0: [139 107 143 134 136  87 176  89 111 194 100  77 113  54 144  73 176 145 155 160]
1: [159 128 152 106 145 120 164 117 194 153  86 169 173 133 148 102  61 136 129 142]
2: [ 96  98 127 255 115 160 130 143 104  65 153 142 133 112 157 118 161 126 164  90]
3: [ 93  98 102 180  77 137 111 153 125 153 117 116 109 145 110 144  66  74 115 114]
4: [124  79 138 199 116 112 154 132 131 114  85 148 172 103  92 125 185 129 139 133]
5: [133 149 129 148 126 173 135  68  92  98 157 140 120 191 103 139  91 154 125 102]
6: [158 155 173 143 122 145 157 153  22 169 142 114 155  76  83 174 106 122  94 158]
7: [156 154 166 117 112  85 190 138 166 176  60 165 130  79 111  75 127 108 115 101]
8: [193  77 147 162 120 119 140 134  49 100 142 104 145  82 133 142 186 116 113  84]
9: [ 96 133 150  78 185 158 156 134  53  76 131 142 176  83 132  97 207 138 150 130]
10: [204 106 137 122 142  98 196 126 108 148  75 135 149 112 143 111 178 130  69 100]
11: [ 76  81 124 119  96 102 133 101  98  19 111 126 123 161 102 145 241 151 180 100]
12: [109 105 151 164 140 117 105  87 101  87 140 145  96 186 118 184 138 143 142 135]
13: [151 120 140 255  99 143 137 110  94 105 143 130 159  84 195  99 200 127 135  98]
14: [175 122 130 207 113 145 172 118  79 107 102  88 136 105 128 140  99  71 127 105]
15: [115 123 154  54 180  93 146  70 106 147  90  24  97  86 150 103 169 166 159  85]
16: [130 126 132 100 145 118 138  68  85 123 120 160 125 170 142 167 134 127 128 198]
17: [124 134 130 166 139 138 134  49  66  43 127 162 101 156 133 161 127 145 140  96]
18: [109 100 156  86 121 144 121  35 142 162 215 131 112 177 102 160 114 152 126 151]
19: [143 141 122 147 139  50  85 158 189 100 130 144 115 140 175 161  44 126  73 174]
20: [106 123 139 145  77 162  58 122 218 205 202 115  98 131 110 117  93 127 129 122]
21: [124 169 153  44 199  89 174 170  76  73 127 102 121 117 119 133 116 134 185 213]
22: [128 125 140 123 100 107  87 181 192 187 168  90 118  96 129 130  85 127 144 116]
23: [157  96 161  31 143  73 135 124 113 115  72 166 138 106 136 112  92 155 117 130]
24: [150  89  90 172 101 174 127 217 100  81 145 175 107  96 113 190 166  79 150 135]
25: [103 119 128 137 114 145 119 148  89 142 142 172 124 140 101 150 207 109 136 151]
26: [189 138 193  33 129 127 211 147 119 128  91 141 108 112 115 107 156 141 137 117]
27: [151 178 153 139 196  85  93 125 150 132 105 107 115 149 111 168 149 112 168 183]
28: [120 169 127  22 173  97 144  91 189 107 131 102  96 196 119 133  73 169 117 243]
29: [112 114 133 205 132 150  82  97 109 107 152 146 146 207 123 109  63 131 137 149]
30: [104 115  88  48  87 136  64 115 175 190 126 117  94 122 173 118  80  71 146 128]
31: [154  82  85 255 102 135 152 117  58  71 122 135 140 117 118 150 188 139 146 136]
32: [118 116 196 117 166 154 105  98  84 101 108 184 135 163 158 148 113 187 121 113]
33: [132 156 116  61 131 114 146 145 199 112  92  93 107 164 151 151  42 117 144 177]
34: [107 112 147 179 143 142  85 141 168 177 143 147 115  49 111 145 138 153 117 119]
35: [137 157 119  63 127 119 153 142 187 115  98 104 110 166 145 152  44 126 139 176]
36: [135 102  94  98 120 101  98 173 185 142 173 157  93 148 154 105  51  63 102 141]
37: [114 111  99 253  81 112 131 173 112 159 170  90  91  78 104 108 160  91 155 112]
38: [121 128 127  31 118 107  76 150 161  41 119  92 131 171 155  93  90 111 141 149]
39: [100 120 111  46 140 110  40 152 243  40 114  75 153 109 151 117  88 138 145 172]
40: [147 133 119 100 106 190 119 156 152 180 129  86 103 161 134  67 104 109 127 175]
41: [155 118  98 181 127 158 134 157 152 123 140 144 142  93 114 158 180 169 104 107]
42: [ 87 108 116 213 161 170 109 102  96  71 128 150 105 157 102 174 216 160 151 144]
43: [105 117 120  58 140 130  64 140 233 144 143 124 143 176 138 104  42  86 157 140]
44: [ 94 116 126 107 114 120  85 148 158 148 112 115 126 192  93 134 148 126 107 113]
45: [174 140 105  41 145 143 112  54 163 138 148 146 117 220 114 113  38 111  74 178]
46: [156 133 109  59 118 166 116 206 181 130 161 119 134  91 127 141  89 100  94 165]
47: [131 133 121  99 105 194 111 155 159 172 131  83 103 165 128  73  99 110 135 180]
48: [117 138 101  94 127 132 104 138 177 189 149  84 133  83 122  92 106  47 147 187]
49: [161  96 146 115 103  89 215 196 100 189  56  95 191  64 102  78 104 105 119  75]
50: [ 99 148 145  29 152 128 108 102 158 145 154  97  66 174 150 109   0  98 153 180]
51: [ 84  96 117 255  86 120 128  99  72  93  95  81  92 120 131 166 202 148 195  91]
52: [127 111 169  43 140  67 132  41  86 131 135 201 138 197  95 125 150 165  88  41]
53: [159  51 124 235 142 172 138 146 113  92  89  98 135 175  89 137 169 138 160 133]
54: [135 147 164 158 120  96  58 166 170 184 136 136 100  93 103  68  67  97 140 144]
55: [118 121 207 108 167 156  96  87  78 101 109 190 138 168 160 150 105 190 121 109]
56: [168 122 119 130 130 111 154 191  76  81 124 109 105  94 119 102 187 155 125 105]
57: [131 124 134 140 100 108  90 168 182 171 163 102 120  92 126 129 101 126 143 110]
58: [126  99 120 181 135 153 121 194 110  97 121  81 147 107 120 181 224 109 142 162]
59: [105 139 122  47 114  78 189  97 163 136 153 120 138 106 136  91 169 120 162 203]
60: [182 110 133  46 106  68 203 103 111 141  86 106 155  98  79  42 147 146 126 103]
61: [142  85 107 180  87 127 155 104  30  68 134 183 154 110 152 168 245 114 111  79]
62: [138 114  84 172 119 151 113 186 115 128 121  58 100  69 160 131  90  95 194 101]
63: [113 122 130 148 181 163  73  72 155 138 124 106 108 173 124 121  85 142 116 181]
64: [109 121  97 255  84 127 127 105 119  29 144 111 123 114 155 140 178 131 139  99]
65: [161 139 117  47 128 173 116 142 173  98 126  95 119 144 144 162 150 102 115 140]
66: [120 119  94 174 161 161 150 177 144 112 144 102 126  83 158 101 115 137 114 104]
67: [149 145  95 255 150 175  75 123 113 146 114  54  60 230  61 162  70 102 174 162]
68: [ 93  85 103 147 105 172 152 114  67 118 151 181 127 103 110 172 215 158 118 132]
69: [102 123 126 194 102 171 146 125  69 100 132 155 157 210 116 155 113 163 137 134]
70: [122 127 100 245 140 164  78 130 173 119 112  92 113 147  77 126 123  44 192 147]
71: [ 89 130 119 209 133  95 156  73  51  57 144 151 148  80 143 127 193 170 107  62]
72: [112 195 120  83 121 142 124 159 227 119 137 124 119 146 121 105  90 105 163 144]
73: [ 24 166 167  19 125 199 100 181 180 170 201  66  73 148 153 105 101  63 154 181]
74: [183  82 122 128 122 113 149 125  96  82 165 149 120 138 117 197 117 212 215 103]
75: [182 162 150  45 147  65 157 122 130 129 131 129 182  94 131  87 107 138 149 128]
76: [128 115  72 166 117 115 102 102  53 101 123 127 120 135 103 173 213 143 135 134]
77: [120 104  82  90  86 100  96 176 207 193 144 128 105 148 104 118  32 138 121 122]
78: [136 163 134 255 156 136 155 126 183 110 159 121 115 141 143 168 109 149 130 140]
79: [ 69 107  98 185 153 139 106  94 184 195 144 123 116 160 150 189  57  99 104 153]
80: [153 187 123 113 140 178 103 199 164 118 148  64 138 120 137 125 117 130 135 115]
81: [ 80 132  89 123 132 151  66 106 103 124 120 140 148 167 144 168  88 184 141 136]
82: [ 97 164 104 222 167 131 128 101 121 104 121 116 117 140 137 166 179 132 182 107]
83: [137 146 123 255 115 123 138  63  27  96 178 167 106 159 117 131 168 191 118  72]
84: [121 146 145 161 104 111 108 167 153 217 104  51 137 102 104 106 104 111 176 124]
85: [107 202 119  93 119 152 120 154 244 115 141 120 119 157 125 105  84 103 167 142]
86: [177 186 161  80  90 144 153 117  82 205  97 114 150 103 136 101 138  93 143 130]
87: [155  92 171  18 150  66 131 127 116 119  65 168 140 114 138 105  76 158 115 137]
88: [181 185 146  36 203  80  64 150 152  84 109 154  85 139 168 107  89 113 193 164]
89: [129  85 103 143  98 175 121 171 189 148 124  73 137 100 169  54  53 100 144 168]
90: [ 88 124 124 195 172 139 130  99 128 103 111 165 144 143 120  93 140 138 150  53]
91: [137 146 110  87 168 133 144 171 122 166 116 158 127  90 151 106 105 117  75  85]
92: [162 146 161 123 140  79 201 126 165 144  69 102 178  93  14  64 135 139 108 118]
93: [142 109 136  62  56 104 112 142 255 156  97 114  92  99 135 105  44 109 135 129]
94: [133  90 164 151 102 127 125 108  67  97 202 139 109  67 169 205 171 140 131  72]
95: [104 131 133 132 104 131  58 172 185  99 178 104 112 137 106 134  81  65 154 168]
96: [178 115 119  95 140  61 142 131 134 209  84 124 102 118 106 105  92  99  45 126]
97: [ 89 159 115 158 128 144 162  57  62 143 195 130 144 193 118 116 117 134 155 120]
98: [197 143  96  75 137 116 154 144  79 109 143 112 144 108 143  95 193 146 100  78]
99: [100 150 134  67 109 167 108 175 151 193  76 102 105  98 140 107 104 113 139 125]
100: [116  85 127 164  83 161 161 144  87  91 118 100 131 106 146  83 184 117 141  95]
101: [146 132 107  87 161 128 122  90 166  52 132 153 102 193 119  96  98 143 165 223]
102: [182 205 146  52 170 116 174 140 137 176 135 144 165 158  66  82 126 138  54  82]
103: [171 140 111  82 116 114  86 167 233 217 115 122 112  85 172 116  51  91 144 180]
104: [128 120 110 253 141  86 118 142  67 168 153 148  97 132 102 148 216 157  92 110]
105: [112  89 125 185 151  83  84 147 205  95  98 117 101 119 107 141  65  99 112 190]
106: [100 101 118  51 156 138 158 214 136 132 166 110 120  79 164 152 152 107 139 108]
107: [120 115 126  94 121 140 145 194 112 143 133 101 108  73  93 130 155 124 118 134]
108: [100  81  99 158 109 176 165 113  53 109 155 197 126 101 107 178 237 167 122 127]
109: [140 143 105  77 108 120 141 169 142 167 154 109 137  80 130  69 111 101 115 186]
110: [128 125  98  98 137 142 175 183 118 114 163 159 140  89 116 160 255 189 145 115]
111: [159 134 201  79 156 115 164  77  38 158  83 179 165 113 131 108 126 158 159  83]
112: [137  73 105 151 126 126  74 143 160 140 163  99 119 129 148 100  55  58 152 113]
113: [110  88 126 183 152  74  79 140 218  96  96 122  94 119 105 135  44  98 108 192]
114: [147 144 125  98 134 132 175 207  96 163 134  96 101 122 149 150 150 127 100 113]
115: [119  69 115 120 123  96  55 173 232 146 169  82  88 155 145  69  22 125 119 160]
116: [127 142 166  34 158  88 112 122 190  75 109 117  73 153  58 176  44 135  96 169]
117: [195 154 133 163 141  66 213 143  88 169 129 149 140  99 123  92 128 118  94  93]
118: [205 202 174 100 139 118 202 111 110 151  92 203 138  86  91  67 108  91  95  84]
119: [154 106 163  57 138 130 135 125 241  90 145 154 176 152 122 108  85  95 121 144]
120: [190 111 193  34 177 120 190 154  89 169 110 112 151  83 139 127 132 124 128  77]
121: [176 125 175   0 111 161 168 183 119 142 125 121 113  87 172 147 178 124 116 113]
122: [130 136 189 220 117  63 115  70  56  82 108 204 123 152  67 170 185 160 159  74]
123: [128  87  99 166 102 134 133 128 143 143 160  91 136 174 126 147  97  74 151 134]
124: [127 136 145 174 142 152 111  93  74  90  78 169 131 172 140 149 127 119 169  78]
125: [139 100 133  60  55 105 113 145 251 144  99 114  85 100 132 105  52 111 132 135]
126: [134  90 124 255 149 130 137 113  95 115  95 175 117 162 119  96 232 155 127  73]
127: [187 114 183  51 173 124 189 156  91 160 113 120 148  85 138 127 140 122 126  80]
128: [130 140 162  37 155  91 119 115 180  86 113 125  85 150  64 164  49 138  98 163]
129: [139 151 127 105 119 171 107 158  85 122 123 114 132 127 137 165 137 127 140 126]
130: [160 186 151 231 101 169 148 158 117 123 150 132 136 111 105 119 181 165 151  81]
131: [157 130 194  76 144 113 158  85  64 157  85 171 155 111 132 108 116 153 157  89]
132: [157 144 101  89 123  92  61 183 255 134 152 130 129  92 132 108  32  51 151 169]
133: [101  98  91 159 147 152 162 165 124  98 115 181 129 124 146 180 176 127 152  96]
134: [150 188 201 176  86 106 202  72  48 188 166 180 141 134 109 137 114 194  97  75]
135: [105 121 146 141 128 144 106 113  67  76 139 129 102 134 142 111 159 138 163 124]
136: [149 165 121  56 106 101 172 137 114 171 118  96 133 123  76 153 176  85 122 135]

[136 112 128  68  91 194  89 144 103 130 199 130 133 169 122 155  86 145 119 106] 129 5 81
[169 121 120 118  90 203 109 122 112 100 114 134  93 116 138 165 164 153 108 126] 129 41 65
[153 155 118  51 114  99 172 133 122 178 119 102 134 122  82 146 171  83 117 127] 136 107 86
[ 82 160 150  74  98 194 125 157 193 171 110  70 108 130 142 140  89  65 105 127] 99 47 40
[100 118 132  38 159 138  85 160 215 146 176 144 112 147 155 140  33 106 119 176] 43 36 50
[122 165 111  97 115 103  75 135 255 109 149  71  84 105 129  53  52 134  79 176] 115 125 72
[203 111 134 122 135 108 189 131 105 146  80 137 139 114 154 112 182 128  75 100] 10 117 98
[107 164 187 153 133  73  89  61 101 127 117 171  30 206  93 174  81 137 106 150] 12 16 5
[108 118  95 255  72 130 135  96 116  19 145 112 125 114 162 139 186 132 138  99] 64 2 31
[110 117 118  65 144 128  64 134 228 149 147 134 147 185 142 109  46  84 158 142] 43 72 36
[170 116 115 111 136 111 157 203  76  80 117 109 112  87 117  89 197 153 120  99] 56 98 107
[120 163 150 227 145 132 187  84 110 118  82 174 196 189 144 116 140 118  84  58] 90 124 126
[193 158 133 151 147  79 210 135  96 160 127 147 141 110 119  90 127 118  90  97] 117 10 118
[106 109 115  73 142 136  55 132 224 130 151 137 141 184 139 110  60  88 155 137] 43 36 72
[159 104 160  60 148 131 137 115 233  74 147 164 187 167 126 106  85  99 128 140] 119 1 43
[146 129  97 130 129 142 124 111 176 127 151 143 141  73 192 140 156 158  97 118] 41 66 34
[124 139 144 255 119 148 108 119 139  80 139 141 125 210 149 129  94 126 138 164] 29 78 69
[136 195  95  42 117 105 190 124 105 124  94 142 175 129 133 106 132 137 111 105] 75 98 136
[118 107 127 155 100  94 163 132  84 170 158 142 108  66 151 133 138 150 132  73] 94 117 8
[ 98 166  94 160 187 125 165 101  51  85 120 179 146 135 108 124 255 200 102  69] 71 108 126
[ 50 120 139  57  76 142  52 139 180 186 118  65 131 115 140 122  41  86  94 167] 30 99 43
[142 196 149 139 140 111 194  85 135 210  74 115 178 103  97  63 113  75 109  84] 7 118 86
[114 160 100 157 126 120  58 120 149 183 132 110 128 175 172 111  27  74 144 147] 112 79 3
[122  73 156 206 113 109 123 130  84  79 107  99 115 107 106 131 255 180 175  78] 51 126 11
[102 124  99   0 193  96 125 122 144 117 149 105 112 126 114 158  74 162 145 213] 28 128 35
[147 117 139 255  96 149 128 108  89 102 141 130 154  84 193 107 203 122 140  94] 13 2 64
[125 101 100 205 148  69 122  65  60  77 152 112 160 141 103 147 207 162 108 127] 76 71 31
[104 112 109  68 122 104  77 120 225 111 177 123 117 135 147 106  66 127 139 173] 43 115 36
[106 150 140  63 107 167 106 178 153 210  70 102 108 104 139 103  97 114 130 124] 99 40 47
[190 126 182   0 110 159 175 190 113 138 124 122 114  72 178 147 183 129 113 111] 121 26 127
[174 133 118  29 145  94 166 126 116  57 158 162 205 161 154 121 193 167 112 118] 98 75 9
[113 137 103 109 132 132  99 142 168 176 155  85 130  82 120  95 107  49 156 191] 48 109 95
[130 127 137  80 149 120 147  70  86 124 118 161 125 169 140 171 135 125 117 208] 16 12 32
[120 118  99 236  90 111 138 169 115 163 171  89  95  83  99 109 155  88 151 115] 37 62 57
[ 97 123 139 142  77 159  61 122 215 202 207 109  92 139 111 112  84 132 130 123] 20 22 57
[184 114 121  85 137  47 140 124 132 221  76 128  99 123 100 105  89  96  37 128] 96 7 91
[104 161 185   0 196 106  98 112  66 131 153  94  81 147 127 148 100 148 201 224] 21 50 28
[157 129 171  80 194  92 114 171 150 132  86 102 107 155 105 174  92 129 156 204] 27 35 33
[ 99 123 141 143  71 163  50 127 231 215 212 109  91 132 106 114  75 127 128 121] 20 22 57
[117 107 156 148 149 117  99  78 103  88 138 145  95 191 123 185 122 141 136 151] 12 16 17
[ 65 134 113 224 173 114 120  77  49  62 143 152 119 139  92 151 211 160 131 112] 42 71 76
[174 130 107  97 115 130 214 117 104 132 108 151 128 109 142 108 136 156 101 104] 10 98 117
[143 150 115  69 108 122 140 184 153 162 149 100 135  81 126  74 107 102 116 183] 109 48 46
[ 59  74 109 191 146 124 136  91  98  54 112 153 121 126 127 118 218 180 136 118] 42 11 71
[134 155 102  21 113 135  89 145 226 146 166 114 101 231 145 138  43 103 112 136] 43 35 33
[102 116 141 178 145 139  91 144 163 174 139 140 113  58 108 150 134 146 117 122] 34 57 41
[ 82 113 115 196 165 173 111 103  94  83 124 150 116 156  99 172 206 156 155 140] 42 82 76
[ 35 158 161  51 124 188 103 167 174 165 193  75  85 144 147 106 120  71 146 174] 73 47 48
[104 145 140  36 147 130 110 109 155 141 149  98  78 168 149 115  20  94 155 173] 50 35 33
[108 124 148 142 126 139  98 120  79  88 139 130 101 129 137 106 148 134 161 127] 135 129 12
[175 129 117  37 149  97 170 121 101  48 166 166 205 162 148 119 204 172 115 118] 98 9 75
[ 99 146 105  95 112 189 111 129 131 101 159 136 127 156 135 193 137 149 191 103] 129 81 135
[ 95 170 100 230 174 122 132  98 117 103 120 122 115 146 137 166 173 132 188 109] 82 42 90
[ 69 102 104 132 118 134 138 174  57 150  83 120  93  83 115 120 148 112 124 126] 107 25 100
[141 150 129 132 101 156 140 146 107 131 109 176 134 108  97  69 174 125 147 173] 25 107 4
[107 117  92  31  90 131  58 111 182 193 128 116  87 135 168 113  66  69 150 134] 30 43 103
[165 123 146 106 142 116 162 119 194 149  81 164 168 129 151  99  62 135 128 146] 1 119 35
[197 191 165 200 143  74 168  62  96 208 110 121 207  84 122 139 165  93  75 115] 117 10 86
[168 111 112 137 128 116 154 191  74  83 119 106 108 100 122  97 186 153 126 104] 56 98 100
[139 143 191  82 127 120  97 159  97 103 149 136 173 127 123 110 166 143 127  86] 129 135 98
[126  93 146  78 155 100  84 145 112 112  99 105 160 101  87 139  82 123 144 134] 23 87 129
[147 171 152 123 186  87 110 127 147 139 106 107 117 143 109 157 149 113 158 178] 27 16 129
[176 133 164 174 135  68 177 113  76 101 146 189 154 122  92 125 118 172 123  71] 117 134 122
[140 147 122 255 112 123 142  57  22  97 184 176 108 169 111 127 157 202 119  63] 83 71 17
[133  98 111 152  90 131 160 174  34  78 142 191 158 103 117 143 223 116 113 110] 61 68 108
[108 156 146   0 118 197 169 165 109 140 103 156 146 115 143 114 125 130 105 104] 121 91 99
[129 138 143 163 145 154 117  96  76  83  69 168 133 169 142 155 129 117 175  73] 124 17 90
[147 145 138 201 119 151 160 233 125 137  99  98 146 101  88 160 199 134 185 129] 58 130 41
[113  89 162 208 122 165 122 157 120 124 197 171 110 144 131 136  53 133  76 153] 29 3 69
[161 114 140 161  98 163 189 161 110 102 121 149 136  69  88 124 193 176  69  77] 41 56 8
[ 94 148 137  70 112 168  97 176 150 192  76 100 108 109 139 114  91 116 133 123] 99 47 40
[128 163 109   0 120 117 209 111 174 188  51 103 128 105 112 112 155 109 109 103] 136 26 7
[107  89 147  77 124 142 117  45 163 158 214 131 107 168 107 156 114 152 123 158] 18 63 16
[ 97 169 108   0 103  81 144 176 131 224 123  98 107 146 121 118 167  88 162 118] 136 99 114
[ 91  95 112  84  87 142 170 184 103 157 131  67  97  88 125 100 176  77 130 121] 107 114 106
[103 136 125  26 117  70 196  96 162 129 152 125 143  99 138  92 180 118 165 208] 59 109 75
[106 164 148  53 118 145 111 220 172 137  80 120 116 116 153  94  71  99 129 176] 99 72 46
[125  71  93  47 159 125 155 104 116 118 148 146 129 132 134 129 184 174  88 104] 98 110 68
[108  89 107 183  74 111 123 183  95 155 149 126  90  81 145 154 162 124 151 122] 37 107 25
[131 127 127 167 158 125 159 123 128 141 118 144 163 109 122 156 217 148 108  97] 41 4 133
[145 127  94 127 128 154 129 105 174 131 153 143 144  65 193 137 170 162 101 111] 41 66 34
[ 74 151 105  85 102 128  80  78  85  51 141 155 160 157 139 143 169 131 143 154] 135 16 81
[188 195 166  52  87 150 151 128  89 223  89 111 151  99 133  98 117  85 147 135] 86 136 99
[153 137 175  35 127 137 183 122 102 131  31 110 134 104  99  82 107 134 119 101] 26 60 23
[114 149 134 129  18 135 144 179 171 230 132  48 139  70 184  94 117 128 113 218] 109 84 89
[117 120 150 120 104 164 169 206  96  97  96  69 113  95  87 174 159 130 122  98] 107 114 129
[163 137 141 219 109 115 203 170  77 177 113 149 107  93 119 141 145 143  79 136] 117 104 6
[ 83 160 141  84  98 189 124 150 176 156 117  79 111 136 139 149  93  74 109 130] 99 47 65
[209 156 167 205 184  93 190 142 153 134 107 166 166  82 106 104  96 118  83 127] 117 7 118
[ 86 144  90 154 171  67 106 102  88 122 131 204 127 128 160 105 138 190 108  91] 90 71 81
[182 132 103  89 111 122 228 112 108 131 101 155 133 112 143 105 132 155  97 104] 10 117 98
[180 136 181 154 131  79 158 132 110 153 136 152 147 109 126 133 155 167 113  73] 117 10 131
[152 191 135 108 147 120 178  95  87 174 103 161 180 145 120 108 127 126  57  89] 102 117 118
[166  96 127 124 150 105 189 114  95  93 132 139 104  85 136 105 182 130 128 108] 56 8 98
[131 115 167  43 141  78 132  46  87 129 133 193 140 187  96 126 154 164  88  50] 52 131 111
[131  91 123 131 153 206 144 119 116 112 149 116 127  82 164 160 125  70 172 159] 129 123 66
[142 130 107  82 157 124 115  93 175  59 137 149 104 188 122  97  92 141 163 219] 101 28 35
[ 72 109 118 181 117 172 117 137 173 168 131 113 106 198 131 150 137  86 139 137] 123 3 44
[106 117 128 165 123 130 151 159  83  91 146  80 165  81 141 117 183 121  99 113] 100 8 56
[ 79 108 115 203 165 176 109  98  95  73 129 152 102 166  94 177 217 166 149 143] 42 12 76
[160 133 177  66 201  80 112 173 156 129  78 104 108 152 104 176  92 133 157 213] 27 128 35
[183 157 147  39 152  61 152 124 134 121 137 135 185  90 142  87 110 142 156 130] 75 23 87
[122 113 111 163 111 139 114 143  77 146  99 110 100 108 109 148 146 119 135 132] 129 25 107
[101 106 130 255 123 153 141 141 105  75 150 145 137 107 150 118 157 123 154  91] 2 64 13
[ 91 129 137 209 167 139 140  85 128 107 112 173 149 143 122  94 145 138 153  51] 90 124 82
[ 95 146 169 255 136 193 134 128 138 119 121  93 123 138 128 143  73 119 141 195] 78 29 70
[123 112 127  82 124 139 141 197 123 160 139  95 108  69  94 124 141 114 118 145] 107 109 114
[124 119  96 158 139 105  90 113 135  82 128 134 146 229 114 133  93 160 110 170] 29 12 81
[176 136 180 162 131  82 161 137 101 152 133 141 148 109 126 128 162 163 114  79] 117 10 8
[136 159  97  15 110 132  85 144 227 138 171 111 102 234 149 143  45 111 109 139] 43 35 33
[185 140 189   6 130 129 199 139 130 138  91 136 104 117 123  99 137 140 140 129] 26 127 121
[102 101 100 162 145 149 156 157 116  96 121 173 133 128 147 174 180 130 149  95] 133 41 68
[ 81 120 134 208 171 142 134  82 129  94 112 174 148 148 121  89 148 140 152  45] 90 124 126
[ 97 136 126   0  74 136  96 105 218 255 152 102  84  99 125 129 122 120 139 157] 30 99 48
[ 94 152 139  57 105 174  98 185 160 205  69  95 101 101 144 106  96 110 138 127] 99 47 40
[151 120  88 255 128 129 172  54  70  74  88 159  84 125  92  99 216 164 144  71] 126 31 83
[192 113 134  39 106  61 208 109 109 151  87 105 157  96  70  35 134 152 123 104] 60 75 92
[171  68 122 209 127 126  85 110 126 100 141 171 145  87 132 176 187 184 106 143] 41 4 31
[142 136 178   0 156 125 126  78 152 175 100  98 146  89 120 112 120 107 163 142] 75 23 86
[176 137 177 175 134  91 157 125  93 150 138 149 147 108 122 135 155 168 113  80] 117 8 10
[169 164 119  64 168 100 187 128 112 122 109 147 164 135 138 128 137 124 129 116] 75 127 98
[150 134 123 125 135 132 184 198  84 154 133 115 101 122 141 146 173 136 101 109] 114 107 56
[128 135 153  87 170  99 175 105  86 152  99 116  99 174 148  79  90  92 119 182] 16 35 40
[136 113  88 152 132 149 111 173 120 123 122  65 103  84 157 131  88 100 184 114] 62 66 112
[102 104 119 147 118 148 151 185 157 152 107 103 145 104 143 123  83 150 117 113] 66 57 22
[110 167 111  92 125 162 133 164 190 138 196 115  97  96 147  94  88 106  70 137] 46 109 72
[ 64  97 101 111 115 133 139 182  48 153  89 120  92  73 111 119 158 109 122 122] 107 25 114
[130  96 104 109 142 160 168 111  72 111 111 150 169 108  89 136 192 201  94 119] 68 108 41
[169  78  95 238 139 133 159 128  86 113  88 141 143 104 173 173 201 159 124  97] 31 13 126
[ 67  91 103 255 207 152  50 152  85 112 166 161 152 183  86 195 174 147 168  93] 42 82 12
[112 113  95 255  77 112 130 177 120 165 179  84  85  78 100 107 160  79 159 114] 37 62 3
[ 68 124  92 235 137 154 132 115 105  93 138  64 102 121 147 178 103  97 156 104] 82 2 64
[166 130 119 185 156 109 190 115 116 150  68 155 137 140 121 128 139 116  79 116] 10 117 4
[129 132 156  88 168  95 178 103  75 147  93 120 105 178 148  86 101  93 129 176] 16 131 23
[175 158 152  25 157  66 146 123 126 123 140 130 173  97 140  94 106 143 162 142] 75 23 87
[189 139 185  30 122 124 207 140 118 131  90 139 110 113 116 104 150 141 136 124] 26 127 120
[151 125 107 112 129 145 130 107 166 137 149 136 138  67 190 130 168 158 101 110] 41 66 91
[150 101 155  68 146 110  81 139 224 102 115 143 132 128 122 109  97 132 132 164] 119 43 39
[179 189 143  23 202  90  58 162 159 100 110 147  78 144 169 117  78 106 187 168] 88 38 33
[144 154 113  72 109 122 135 177 159 172 159 104 134  78 132  68  97  99 117 188] 109 48 46
[132 150 114  29  99 157 131 158 102 102 168 114 148 121 137 162 130 132 159 155] 129 65 46
[ 79 111 115 192 168 167 105  98 105  75 130 145 102 169  95 169 199 162 143 148] 42 12 82
[150 114 110 255  83 133 158 224  96 159 209 110 105 104 120 127 151 125 101 146] 37 104 130
[149 140  96  79 130 118 158 100  58  25 151 171 106 114 109 112 255 169 109  52] 98 56 61
[ 98  96 127 255 111 160 134 143 101  67 149 137 134 111 156 114 165 126 161  91] 2 64 13
[144 129 112 148  97 144 118  95  63  50 114 169 114 148 164 108 193 119 153 115] 135 17 124
[130 130 158  88 175  90 180  97  72 153  86 116 101 183 149  78  93  91 126 187] 16 23 131
[139 111 182  34 102 116 187 166 117 167  98 130  90 106 158  80 133 105 145 131] 26 121 127
[ 88 101  98 175  68 137 109 160 135 170 114 114 105 143 107 147  46  64 110 115] 3 123 112
[155 100 145  99  99  92 201 195 109 193  64  95 183  71 105  84  99 102 119  77] 49 7 127
[138 105  93  74 127  96  93 181 190 149 180 158  93 151 159  98  31  51  93 141] 36 132 77
[105 159 175 149 129  79  89  74 111 140 118 164  38 196  98 168  78 130 107 150] 12 16 63
[141 193  96  48 117 108 194 119 104 126  89 144 176 134 135 107 123 129 112 102] 75 136 98
[109 118 102 140  86 151 121 132 144 140 139  80  86 138 114 155 125 113 160 118] 123 3 57
[159 140 172  65 198  80 123 168 148 131  77 106 117 145 104 170  92 130 160 198] 27 35 21
[ 94 164 103 217 167 128 130 100 113 103 125 125 114 144 135 158 164 127 184 116] 82 42 90
[162 143 176 110 169 148  76  57 100 147 107 166  65 194 125 149   0 177 122 239] 63 45 16
[109 172  78 255  96 166 138 194 195 117 154 110 127 124 109 157 135 111 137  96] 78 130 41
[100 119 123 146 116 146 120 150  86 140 141 164 121 135 102 151 203 117 136 146] 25 68 76
[112 124 172 218 169 190 105 101  86 133 129 151 119 151  61 129  66 202 128 170] 29 69 63
[182 141 186 176 133  77 166 131  94 155 136 152 147 107 122 132 166 173 110  68] 117 10 134
[107  92 126 158 168 116 196 107 105 108  87 172 179  93 107 139 191 152 102  91] 4 133 10
[174 146 114  81 112 105  88 172 239 224 107 121 113  78 176 111  42  94 143 183] 103 132 93
[154  75  81 255  97 135 147 105  55  59 120 138 145 116 115 150 191 140 152 139] 31 64 76
[168 112 140 186  92 168 201 169  94 101 122 154 140  63  80 131 212 185  62  73] 41 56 130
[120 110 152 168 136 119  99  82 106  91 141 138  91 186 117 187 135 138 137 138] 12 17 5
[205 116 160 119 152  71 169 113 147 120 128 155 147 123 138 125  84 137 110 154] 1 75 23
[126 128 107 222 138 158  84 125 163 121 110 102 120 150  79 119 123  57 184 139] 70 123 3
[ 96 136 123 255  91 100  87  45  97  53 114 151 170 138 106 123 182 137 120 126] 64 71 31
[133 130 120  72 169  85 190  97 124 175 130 109 204 129 115  76  95 136 104  81] 75 60 102
[ 84 113 121 196 160 172 115  95  86  76 130 155 108 161  96 166 207 164 146 138] 42 12 76
